[ -73   -1  -18  -50   69 -108   22] -> <203>
[-108   69  -50   23   -1  -73  -18] -> <116>
[-15  16  37   5  10  21 -83] -> <30>
Table of tags by key:
[69] -> Z_456
[-1] -> Z_14
[-2] -> Z_311
[68] -> Z_399
key <203> 1:   Z_14
find: [-108   69  -50   23   -1  -73  -18]  <116>
size: [-15  16]  2
perm: [ -18  -73   -1   23  -50   69 -108]  <116>
perm: [  23 -108   -1   69  -50  -18  -73]  <116>

[ -6   1  72  -6 -18  48  44  14   8]  <86>
[  -6    2   72   34   35  -27 -117   42  -56]  <30>
[  35  -56  -26   34   42   72    2   -6 -117]  <160>
[  8 -78  12   4  38 -41   0  -3 -57]  <73>
[ -3   4 -57   0  38 -79 -41  12   8]  <37>
[ -3   4 -57   0  38 -53 -41  12   8]  <40>
[ -7  -4  17  18 -15  53  -6  20 -19]  <33>
[ -6   1  72  -6 -18  48  44  14 -25]  <161>
[-16   0  47 -27 -19  28  18 -21  -5]  <62>
[-43 -29  11 -14 -23  52  -6   6  -8]  <207>
find: [ -6   1  72  -6 -18  48  44  14 -25]  <161>
size: [-43 -29  11]  3
loc: [-16]  <62>, 0
perm: [ -56   -6    2   72   34   35  -27 -117   42]  <30>
find: [  4  38 -41   0  -3 -57]  <73>
perm: [-79 -57 -41  -3   0   4   8  12  38]  <37>

[-10   2  -1  15 -17  16  -7  -1  43  16   3   5  18  13  -6  11 -15 -10
  11   9  -1  30  -8   6  26 -10  14 -11   9  24  11   8 -14   0 -21  -2]  <37>
[-20  19  87  -5 -15  25  -3 -16  13   8  -1  -3  11  19  11  10 -19   4
  26  -6 -16  58  20  -6  14  -8  39 -13  -3   9   9  -1   1   9 -26  -2]  <73>
[  9 -20   9   0   0 -11   4  10 -15 -18 -11  13  -8 -32 -11 -13  13  -2
 -28   3  -7 -36 -21  -2  51  20 -25  10  12  -9  -4  -9  12   1  26  -6]  <116>
[-10   2  -1  15 -17   9   2 -21  12  -6  20   5  18  13  -6  11 -15 -10
  11   9  -1  30  -8   6  26 -10  14 -11   9   2  11   8 -14   0 -21  -2]  <161>
[  7  16 -29  17 -14   2  -6 -21   9  20  12 -19  -5  23  -9  -5 -16  13
  38 -24   5  29  24  -3  -5 -20  27  -2 -14   7  17  20  -3   1 -19   4]  <207>
[-14  -5  59 -26  23 -34  -6  13 -10 -11  15  21   9  -6 -15  14  21 -19
 -12  21  -4 -92 -31 -16  20   5 -18  21  -2 -32 -20 -15   5  -3  14 -11]  <86>
[-20  19  87  -5 -15  25  -3 -16  13   8  21  -3  -4  19  11  10 -19   4
  26  -6 -16  58  20  -6  14  -8  39 -13  -3   9   9  -1   1   9 -26  -2]  <40>
size: [  7  16 -29  17 -14   2  -6 -21   9  20  12 -19  -5  23  -9]  15
find: [-14  -5  59 -26  23 -34  -6  13 -10 -11  15  21   9  -6 -15  14  21 -19
 -12  21  -4 -92 -31 -16  20   5 -18  21  -2 -32 -20 -15   5  -3  14 -11]  <86>
size: [  7  16 -29  17]  4
Table of tags by key:
[-92] -> Z_356
[30] -> Z_701
[13] -> Z_443
key <37> 21:   Z_701
find: [  2  -6 -21   9  20  12]  <207>

[68 45 72 66 70 73 71 86 51 38 69] = <161>
[57 52 66 55 79 57 44 61 71 62 50] = <203>
[ 72  45  59  53  40 102  61  62  67  63  96] = <62>
[57 89 96 57 61 59 37 77 49 52 53] = <73>
[70 73 72 68 71 86 51 44 38 66 69] = <30>
perm: [69 66 38 44 51 86 71 68 72 73 70]  <30>
Table of tags by key:
[49] -> Z_557
[48] -> Z_908
[53] -> Z_727
[50] -> Z_579
[67] -> Z_561
key <73> 8:   Z_557

[ -3  -7   4  20 -23 -31  12 -38  -4  -6  35 -12  14   1 -13   8   3 -10
 -18  -6  -4   9   3  15] : <73>
[ 20 -23  35  12 -31 -18   4  -5  14   1 -38   3   3  -6 -10  15 -12   9
  -7 -13  -3  -4  -6   8] : <161>
[  17    3  -43  -50   13 -116  -24  -27  -31   46   34   78   -8  -29
   56 -117  -26    9   31   30   67  -42  -96   -7] : <33>
[ -27   67  -26   17   -7  -31  -96   30  -50  -42    3   31    9   34
  -24   -8   56  -29   78   13   47  -43 -117 -116] : <207>
perm: [-38 -31 -23 -18 -13 -12 -10  -7  -6  -6  -4  -4  -3   1   3   3   4   8
   9  12  14  15  20  35]  <73>
perm: [ -31 -117  -43  -42   17    9  -26   46  -50   34   31    3   56  -24
   30  -29   -8  -27  -96   -7 -116   67   13   78]  <33>
Table of tags by key:
[33] -> Z_377
[13] -> Z_505
[1] -> Z_336
[-29] -> Z_104
[0] -> Z_474
[34] -> Z_769
[12] -> Z_86
[-13] -> Z_556
key <73> 13:   Z_336

[-22 -67  49   5 -18] : <86>
[-13  56 -56   4  65] : <73>
[ 30  16 -85 -77  63] : <62>
[ -24   18 -104  -15  -50] : <33>
[-20 -91  53  22  28] : <203>
[ -24   18 -104  -15  111] : <40>
[ 29 -39  26 -30 -11] : <37>
size: [-20 -91  53  22]  4
size: [ -24   18 -104  -15]  4
loc: [5]  <86>, 3
loc: [-30]  <37>, 3

[-112   39  -28  -46   91   14   74   47    9  105   28  -61   49  -93
    1  -14  -75   -3  -62  -70  -38   -1   47  -14   27  -92  -52   11
   14   16   16   32   -1   32   27   12  -50    7   58 -118   25   42
   85  -74   73   27  -59  -43   71   -8  119] -> <86>
[-112   39  -28  -46   91   14   74   47    9   17   28  -61   49  -93
    1  -14  -75   -3  -62  -70  -38   -1   47  -14   27  -92  -52   11
   14   16   16   32   -1   32   27   12  -50    7   58 -118   25   42
  -59   79  -37   30   14  -67   -9   51  -68] -> <161>
[ -14   28   -1   42   27   32  -93   11  -92   27   27  -38  -74   14
  -59  105  -62   58 -112    7  119   74  -43  -75 -118   39   12  -70
   -3   16   16   49   47  -14  -51   73   47   14   32    9    1  -61
  -46   91   -1  -52   71   85   -8  -28   25] -> <30>
size: [ -14   28   -1   42   27   32  -93   11  -92   27   27  -38  -74   14
  -59  105  -62   58 -112    7  119   74  -43  -75 -118   39   12  -70
   -3   16   16   49   47  -14  -51   73]  36
find: [-112   39  -28  -46   91   14   74   47    9   17   28  -61   49  -93
    1  -14  -75   -3  -62  -70  -38   -1   47  -14   27  -92  -52   11
   14   16   16   32   -1   32   27   12  -50    7   58 -118   25   42
  -59   79  -37   30   14  -67   -9   51  -68]  <161>
key -> tag
[-93] -> Z_60
[74] -> Z_942
[75] -> Z_359
[-28] -> Z_3
[-29] -> Z_469
key <161> 6:   Z_942
size: [-14  28]  2
find: [-112   39  -28  -46   91   14   74   47    9  105   28  -61   49  -93
    1  -14  -75   -3  -62  -70  -38   -1   47  -14   27  -92  -52   11
   14   16   16   32   -1   32   27   12  -50    7   58 -118   25   42
   85  -74   73   27  -59  -43   71   -8  119]  <86>
perm: [-118 -112  -93  -92  -75  -74  -70  -62  -61  -59  -52  -50  -46  -43
  -38  -28  -14  -14   -8   -3   -1   -1    1    7    9   11   12   14
   14   16   16   25   27   27   27   28   32   32   39   42   47   47
   49   58   71   73   74   85   91  105  119]  <86>

[  55   56  -23  -29   11   50   17   59   17   69  -16   30  -10 -112
   34  -33   -6    6  -93   34    4   40   24   20   17   50  -15  -15
   32   59   -9  -33   -8   24    7  -40   68    2  -97   11  -72    3
   65    9   30  -48    6   55  -15   30   67   -1   91  -18    8  -34
 -104   34  -12   29  -28   -8   24   -6] = <40>
[ 20  23  77  71  37 -31  15   5   3 -56  -6 -12 -33  42 -28  18  39 -39
  13  48  18 -61  36  28  90 -52  23  12 -35 -15 -72  11  64  30 -50   9
 -17  36 -88   8  -4  31   9 -49 -38  54  18 -41  48 -33 -58 -25 -37 -31
 -93  19 -87  74  44   5 -23  96 -65  25] = <86>
[  55   56  -23  -29   11   50   17   59   17   69  -16   30  -10 -112
   34  -33   -6    6  -93   34    4   40   24   20   17   50  -15  -15
   32   59   -9  -33   -8   24    7  -40   68    2   30  -93    6   58
   30   34  -20   89  -46  -96    7  -20   15    6  -24   44  -31  -43
   86  -53   36   18   19  -26   47  -25] = <33>
find: [ -6 -12]  <86>
find: [  55   56  -23  -29   11   50   17   59   17   69  -16   30  -10 -112
   34  -33   -6    6  -93   34    4   40   24   20   17   50  -15  -15
   32   59   -9  -33   -8   24    7  -40   68    2   30  -93    6   58
   30   34  -20   89  -46  -96    7  -20   15    6  -24   44  -31  -43
   86  -53   36   18   19  -26   47  -25]  <33>
loc: [77]  <86>, 2
size: [ 20  23  77  71  37 -31  15   5   3 -56  -6 -12 -33  42 -28  18  39 -39
  13  48  18 -61  36  28  90 -52  23  12 -35 -15 -72  11  64  30 -50   9
 -17  36 -88   8  -4  31   9 -49 -38  54  18 -41  48 -33 -58 -25 -37 -31
 -93  19 -87  74  44   5 -23  96]  62

[ 53 -32  64  58  -1  22  -9  10  30 -75  31 -73   4  21  49  17 -25 -66
   4  20 -29 -74 -54  63   6  13  22  54  12 -72 -71 -73  43  39] = <30>
[ 53 -32  64  58  -1  22  -9  10  30 -75  31 -73   4  21  49  17 -25 -66
   4  20 -29 -74 -54  63   6  13  22  54  12 -72 -71 -73   9  22] = <86>
[ 22   4  21 -32  54 -29  10  22 -71   9  31  22  13  -9 -73  -1  64 -54
  30 -74  49   6  53   4  12  63 -66 -73  20 -74  17 -72  58 -25] = <116>
find: [ 53 -32  64  58  -1  22  -9  10  30 -75  31 -73   4  21  49  17 -25 -66
   4  20 -29 -74 -54  63   6  13  22  54  12 -72 -71 -73  43  39]  <30>
perm: [ 54  12 -72 -71 -73   9  22  53 -32  64  58  -1  22  -9  10  30 -75  31
 -73   4  21  49  17 -25 -66   4  20 -29 -74 -54  63   6  13  22]  <86>

[21 -8 38 15] : <207>
[  21  -31   64 -127] : <62>
[  21  -31 -127   65] : <37>
tags:
[64] -> Z_17
[66] -> Z_660
[65] -> Z_59
[-127] -> Z_560
[-126] -> Z_8
key <37> 3:   Z_59
loc: [65]  <37>, 3
find: [ -31   64 -127]  <62>
perm: [21 15 38 -8]  <207>

[  1 -31  -8   3  -3   0  23   7 -15  -6 -13 -15   7  -4  15  10  24  -3] = <161>
[-48 -37 -47 -25  -2   2  11 -11 -19 -54   0 -30 -12  -2 -51 -18 -41  44] = <160>
[ 50 -33 -18 -16 -14   5  50  26  13  26  -4  -9  -6  12 -32  -6 -58  15] = <33>
[-11   8   3   4   3  -1 -11  -5  -3  -5   1   2   1  -2   7   2  10  -5] = <116>
[  5   1  -1 -12   5 -26  32  36  11   7   2 -31  -2  25  -2  19  12   6] = <30>
[-11   4  -3 -16   7   1  -2  -2  10  -1  -1   2   0  -2   3   3  -4   1] = <207>
[ 15  -7  26 -14 -58  50  -9  12 -33  50   5 -18  -6 -16  -4  13  26 -32] = <37>
[-41  -9 -11 -31  46 -23 -25 -37 -46 -62  68   0  -8  46 -72 -92  61 101] = <73>
[  0  -1 -12   5 -26  13  -3   5  16 -12  14 -18   7 -16  17  24  16  11] = <40>
[  47   74   91  -38  -70   -5  -13   12   32  -20   -2   30  -74  116
    5  -34 -110  -70] = <203>
find: [  1  -1 -12   5 -26]  <30>
find: [  47   74   91  -38  -70   -5  -13   12   32  -20   -2   30  -74  116
    5  -34 -110  -70]  <203>
key -> tag
[7] -> Z_749
[4] -> Z_31
[-5] -> Z_744
[8] -> Z_889
[5] -> Z_439
key <116> 1:   Z_889
find: [68  0 -8 46]  <73>
perm: [ -6 -16  -4  13  26 -32  15  -7  26 -14 -58  50  -9  12 -33  50   5 -18]  <37>
loc: [91]  <203>, 2
perm: [-58 -33 -32 -18 -16 -14  -9  -6  -6  -4   5  12  13  15  26  26  50  50]  <33>

[-124  -32   57   42  -63   16   56  103] : <37>
[ 55 -48 -44 -28  75  59 -15 127] : <116>
[ 39 112 102  21  38  29 -60  68] : <73>
loc: [39]  <73>, 0
Table of tags by key:
[29] -> Z_295
[39] -> Z_405
[16] -> Z_728
[38] -> Z_625
[30] -> Z_687
key <73> 5:   Z_295
size: [ 55 -48]  2

[ 10  43 -34   0  80  72] : <30>
[ 81 -38   2   2  70 -37] : <161>
[-62  44 -29  28 -68  21] : <73>
[-22  53  73 -56  68 108] : <116>
[ 10  43 -34   0  80   6] : <86>
loc: [72]  <30>, 5
size: [-22  53  73 -56  68 108]  6
size: [ 10  43 -34]  3

[-91  24 -89  60] = <160>
[ 23  59 -78  24] = <33>
[ 89  59 -78  24] = <62>
find: [ 89  59 -78  24]  <62>
loc: [-89]  <160>, 2
loc: [60]  <160>, 3
key -> tag
[24] -> Z_905
[59] -> Z_455
[-89] -> Z_146
[-91] -> Z_651
[60] -> Z_224
[23] -> Z_930
key <160> 3:   Z_224
loc: [-91]  <160>, 0
loc: [23]  <33>, 0

